[[134 152 130 135 109 126 116 114 124 119 138 118]
 [127 119 132 125 140 127 135 142 127 131 121 130]
 [138 123 116 125 135 144 132 127 138 149 140 151]]
->
[[134 152 130 135 109 126 116 114 124 119 138 118]
 [138 123 116 125 135 144 132 127 138 149 140 151]]

[[140 123]
 [130 123]
 [154 120]
 [120 142]
 [114 135]
 [127 138]]
->
[[140 123]
 [154 120]
 [114 135]]

[[123 126 118]
 [146 144 133]
 [109 142 106]
 [125 142 120]
 [113 127 124]]
->
[[123 126 118]
 [109 142 106]
 [113 127 124]]

[[120 117 121 133 138 121 126 126]
 [141 126 139 123 124 112 106 131]
 [118 124 120 133 126 139 144 132]
 [123 123 134 130 136 123 115 112]
 [137 123 140 108 130 119 131 120]]
->
[[120 117 121 133 138 121 126 126]
 [118 124 120 133 126 139 144 132]
 [137 123 140 108 130 119 131 120]]

[[116 112 144 134 120 145 126]
 [148 143 122 131 118 114 118]
 [122 111 150 132 105 137 126]
 [129 125 105 144 113 106 149]
 [144 126 109 145 113 128 132]
 [102 111 130 147 114 113 149]
 [122 122 125 120 150 147 119]
 [121 138 138 107 141 131 116]
 [127 127 127 131 152 147 132]
 [120 118 150 122 110 120 124]
 [126 127 149 121 114 137 115]]
->
[[116 112 144 134 120 145 126]
 [122 111 150 132 105 137 126]
 [144 126 109 145 113 128 132]
 [122 122 125 120 150 147 119]
 [127 127 127 131 152 147 132]
 [126 127 149 121 114 137 115]]

[[112 145 143 148 110 120 121]
 [110 142 140 127 130 121 125]
 [148 111 133 145 105 141 124]
 [110 138 129 116 135 143 120]
 [148 112 127 142 107 147 131]
 [116 137 125 123 132 151 115]
 [146 112 118 115 137 147 145]
 [118 140 122 126 121 153 116]
 [128 123 136 124 145 141 148]
 [109 143 137 123 137 121 141]]
->
[[112 145 143 148 110 120 121]
 [148 111 133 145 105 141 124]
 [148 112 127 142 107 147 131]
 [146 112 118 115 137 147 145]
 [128 123 136 124 145 141 148]]

[[142 123 136]
 [104 102 150]
 [119 141 111]
 [116 105 147]
 [144 107 138]
 [142 105 140]
 [137 119 143]
 [132 101 143]
 [143 122 141]
 [118 138 114]
 [139 121 132]]
->
[[142 123 136]
 [119 141 111]
 [144 107 138]
 [137 119 143]
 [143 122 141]
 [139 121 132]]

[[123 137 131 117 137 117 111 133 132 108 120 137 123 137 118]
 [126 137 134 116 137 116 113 135 131 109 122 138 124 137 121]
 [138 142 144 114 136 117 122 144 132 115 129 141 130 141 134]
 [143 131 137 138 111 147 138 130 145 156 124 108 142 143 145]]
->
[[123 137 131 117 137 117 111 133 132 108 120 137 123 137 118]
 [138 142 144 114 136 117 122 144 132 115 129 141 130 141 134]]

[[109 126 123 109 141 148 143 116 110 132 113 114]
 [143 124 143 131 129 123 129 108 147 118 145 131]
 [147 107 130 113 139 122 125 129 150 118 147 117]
 [145 123 144 132 127 124 126 110 144 114 148 133]
 [140 116 144 112 132 134 109 123 135 120 144 114]
 [136 115 129 111 134 131 118 136 140 124 142 114]
 [114 148 125 149 110 115 134 114 149 128 130 148]
 [110 121 126 111 148 140 140 120 117 124 122 112]]
->
[[109 126 123 109 141 148 143 116 110 132 113 114]
 [147 107 130 113 139 122 125 129 150 118 147 117]
 [140 116 144 112 132 134 109 123 135 120 144 114]
 [114 148 125 149 110 115 134 114 149 128 130 148]]
---
[[125 108 131 102]
 [130 133 117 138]
 [125 136 129 158]
 [131 109 131 102]
 [121 108 130 105]]
->
[[108 131]
 [133 117]]

[[140 112 131 141]
 [105 133 128 133]
 [126 112 132 146]
 [118 147 117 129]]
->
[[112 131]
 [133 128]]

[[138 137 132 114 125]
 [155 121 117 121 108]
 [115 145 148 147 148]]
->
[[137 132]
 [121 117]]

[[110 130 106]
 [118 104 131]
 [126 117 117]
 [121 120 131]]
->
[[130 106]
 [104 131]]

[[127 114 127 143 152]
 [129 136 137 131 116]
 [125 131 105 108 136]
 [116 120 107 123 140]
 [134 137 134 126 122]]
->
[[114 127]
 [136 137]]

[[145 148 149 106 119]
 [138 136 152 106 139]
 [117 122 122 121 112]]
->
[[148 149]
 [136 152]]

[[117 150 118]
 [152 135 110]
 [151 115 102]
 [119 147 137]]
->
[[150 118]
 [135 110]]

[[134 130 130]
 [151 134 138]
 [139 104 144]]
->
[[130 130]
 [134 138]]

[[125 129 107 130 102]
 [131 122 138 130 148]
 [128 134 115 129 119]
 [131 120 134 136 141]]
->
[[129 107]
 [122 138]]
---
[[118 149 139]
 [128 133 138]
 [121 152 129]
 [142 111 121]]
->
[[128 133 138]
 [121 152 129]]

[[112 103 133]
 [153 106 103]
 [107 119 154]
 [137 113 105]]
->
[[153 106 103]
 [107 119 154]]

[[121 133 128 119 128]
 [132 114 129 133 122]
 [ 99 157 111 128 120]
 [129 126 128 102 139]
 [126 139 132 114 125]]
->
[[132 114 129]
 [ 99 157 111]]

[[128 110 122 131]
 [134 101 124 142]
 [133 115 127 137]
 [136 132 136 140]
 [132 135 134 134]]
->
[[134 101 124]
 [133 115 127]]

[[100 103 149 139]
 [132 154 103 132]
 [104 139 105 120]]
->
[[132 154 103]
 [104 139 105]]

[[130 111 108 108]
 [105 124 108 108]
 [132 111 109 108]
 [121 125 128 104]
 [103 123 105 109]]
->
[[105 124 108]
 [132 111 109]]
---
[[133 141 119 151]
 [141 156 110 146]
 [118 146 150 106]]
->
[[156 110]
 [146 150]]

[[122 136 123 132]
 [151 140 114 114]
 [142 122 130 123]
 [116 122 132 140]
 [133 121 133 125]]
->
[[140 114]
 [122 130]]

[[120 114 120 138]
 [132 114 124 139]
 [113 132 134 138]
 [113 110 118 136]
 [120 102 111 136]]
->
[[114 124]
 [132 134]]

[[135 124 132]
 [127 138 127]
 [151 119 153]
 [124 149 142]
 [122 133 101]]
->
[[138 127]
 [119 153]]

[[126 143 129 118 119]
 [133 121 131 136 137]
 [125 105 119 125 137]]
->
[[121 131]
 [105 119]]

[[131 147 109 125]
 [132 139 106 123]
 [131 152 111 127]]
->
[[139 106]
 [152 111]]

[[129 124 129]
 [128 129 127]
 [131 122 127]
 [111 142 138]
 [112 139 104]]
->
[[129 127]
 [122 127]]
